In the rows, zero is written as 128.
Each path below is one point turned by a fixed rotation once a step. After each direction that follows a path, write how fast that rotation turns it, in degrees a step (0 if it stays still).
Each turn is a multiple of 5 degrees from 10 to 175, or 0.
Each row of a path follows its step; steps can be skipped.
Path 1:
step 0: [120 139 141 124 134 119 128 124 121 120 131 137 124 134 136 125 127 123
 133 126 130 121 125 125 125 111 124 113 130 136 129 113 117 122 136 133
 135 131]
step 1: [128 128 130 119 134 120 133 128 128 126 129 122 122 119 142 139 134 125
 121 122 123 130 125 119 132 129 114 111 133 125 128 118 121 129 132 144
 140 132]
step 2: [124 141 137 135 141 121 128 119 125 123 137 120 117 119 133 132 129 118
 134 123 119 115 124 114 134 120 124 130 127 121 124 121 131 130 135 134
 133 123]
step 3: [127 141 139 128 131 106 133 127 130 117 136 131 133 129 136 137 131 132
 129 121 130 127 134 119 132 119 121 121 131 136 126 118 119 126 138 127
 125 116]
step 4: [121 139 129 123 134 113 126 135 126 123 131 126 117 120 139 129 124 125
 132 120 131 142 118 121 130 121 111 120 133 122 139 123 126 129 135 132
 136 134]
step 5: [123 137 130 125 142 112 134 122 127 133 135 134 129 127 131 124 120 123
 129 126 124 112 118 116 132 126 125 114 131 124 129 117 137 130 137 137
 136 126]
step 6: [124 131 138 142 137 111 138 123 136 122 135 123 124 133 138 140 135 140
 127 123 131 129 120 123 129 130 123 120 131 124 125 121 121 130 142 135
 133 126]
step 7: [133 127 136 132 146 108 124 130 123 123 139 132 118 115 130 135 129 123
 136 120 133 133 126 118 136 125 120 124 134 115 132 124 131 127 130 123
 127 128]
step 8: [119 138 137 121 136 102 129 132 130 122 127 133 126 137 136 123 127 133
 138 128 131 120 125 120 126 119 129 119 125 121 133 116 133 133 124 134
 127 125]
[127 132 125 128 131 128 130 128 127 127 132 125 125 127 120 121 128 127
 125 128 127 125 127 127 130 124 131 126 128 126 129 127 128 129 124 129
 124 127] | 130
[127 130 130 129 126 127 127 128 127 129 128 130 131 127 130 124 127 129
 130 123 128 121 124 125 126 131 132 130 123 130 125 123 127 130 125 122
 130 129] | 130
Path 2:
step 0: [141 135 125 131 117 125 133 130 119 123 151 128 133 129 126 132 130 119
 144 133 136 116 128 129 124 128 134 143 129 125 122 124 133 122 137 135
 118 128]
step 1: [131 122 121 134 124 116 118 131 123 146 136 134 118 120 137 120 127 127
 130 122 130 138 138 127 134 127 126 144 126 123 145 128 129 131 128 122
 142 126]
step 2: [110 124 126 125 128 123 132 132 136 125 114 129 128 138 136 118 121 114
 131 123 138 123 133 129 128 135 111 143 129 129 126 131 125 134 131 140
 118 126]
step 3: [127 134 123 124 130 131 140 139 123 129 141 133 120 129 124 132 124 122
 140 141 114 145 128 125 119 137 109 123 118 125 122 123 127 129 135 129
 129 132]
step 4: [137 142 130 135 127 118 120 135 140 116 124 131 131 120 126 114 126 134
 133 117 129 142 129 136 141 136 119 115 136 120 134 127 126 129 127 126
 132 128]
step 5: [130 139 131 126 131 129 145 134 116 126 123 114 126 127 124 130 129 125
 133 121 144 115 134 123 128 135 121 123 130 128 135 137 131 132 118 117
 113 137]
step 6: [137 134 138 134 128 133 121 137 126 138 125 133 123 136 130 150 135 137
 130 128 131 142 131 132 133 125 129 135 109 121 129 118 123 127 123 127
 120 134]
step 7: [140 128 118 134 124 139 118 131 131 124 125 130 143 126 139 128 126 120
 122 118 135 127 151 132 123 120 124 120 131 134 130 125 116 132 134 130
 123 119]
step 8: [130 133 129 128 124 129 132 137 118 126 139 122 126 120 138 136 127 111
 130 123 140 124 117 111 120 122 124 132 127 122 129 129 131 114 125 143
 132 123]
[124 128 128 131 131 132 127 132 127 126 128 131 126 124 128 128 128 133
 126 132 130 135 127 131 129 127 131 131 128 125 132 124 128 129 126 126
 133 126] | 140
[129 130 130 127 128 123 128 125 128 127 133 128 127 125 127 133 128 129
 127 125 129 126 127 129 132 131 131 133 133 127 132 128 130 132 126 123
 124 130] | 80
[125 127 128 127 129 130 129 131 126 127 130 128 129 128 131 128 135 126
 132 131 128 128 128 127 122 125 128 129 134 125 126 128 132 128 123 129
 123 132] | 135
[132 130 130 130 126 126 130 128 124 129 126 126 125 130 125 120 130 133
 133 129 131 124 130 128 130 127 133 129 126 125 130 129 130 125 127 127
 129 129] | 80
[127 131 124 130 131 129 130 131 127 130 130 130 126 127 128 133 125 131
 130 128 124 123 126 125 125 129 127 129 126 130 132 127 130 120 129 127
 127 131] | 140
[128 124 126 128 131 124 130 133 127 129 126 127 126 127 125 125 127 127
 130 131 124 129 127 131 135 131 122 130 132 130 125 127 129 129 129 128
 129 132] | 40
Path 3:
step 0: [133 136 130 120 139 112 116 140 131 146 136 126 124 127 129 131 138 129
 124 125 119 131 132 134 127 135 127 128 128 110 131 129 129 139 119 124
 115 130]
step 1: [130 132 118 120 112 132 140 130 121 135 139 121 137 139 128 127 120 123
 135 120 134 131 129 138 126 132 136 122 122 139 136 133 125 134 116 131
 110 120]
step 2: [130 136 139 117 135 139 130 140 132 140 122 122 127 131 138 140 130 131
 126 131 116 139 125 115 128 139 134 128 137 139 128 134 111 133 133 126
 126 130]
step 3: [127 114 135 119 129 131 144 131 113 126 119 117 149 131 118 135 134 125
 124 135 132 121 138 132 125 128 133 133 117 122 131 129 125 127 136 132
 119 129]
step 4: [123 138 124 128 138 127 120 129 138 129 127 132 136 124 124 127 145 139
 132 126 117 142 132 128 121 126 150 134 129 116 139 128 124 129 130 116
 120 125]
step 5: [137 138 133 113 124 116 122 125 135 129 128 123 136 133 121 132 116 128
 125 130 136 121 129 134 114 113 127 121 119 127 133 137 122 126 124 131
 112 116]
step 6: [129 132 126 123 137 119 132 126 131 124 134 124 134 126 131 126 140 122
 133 128 120 131 126 127 124 137 130 120 137 148 137 143 112 144 123 116
 135 123]
step 7: [133 126 134 126 125 134 142 123 127 148 123 120 139 146 120 127 135 128
 131 126 129 127 138 121 116 116 118 129 124 126 127 131 112 126 130 135
 134 135]
step 8: [127 124 118 124 138 129 128 139 140 127 135 132 142 131 127 125 149 128
 118 126 134 130 135 131 135 131 133 122 138 123 125 141 126 127 148 124
 121 132]
[127 132 126 125 128 125 127 131 129 129 129 130 126 128 129 123 129 130
 129 129 133 126 125 127 126 129 127 134 129 127 136 127 132 130 130 132
 127 124] | 80
[132 129 125 125 133 131 129 127 125 127 131 129 127 128 132 129 122 128
 130 127 126 125 126 130 130 124 128 125 132 129 133 128 123 128 123 130
 129 127] | 80
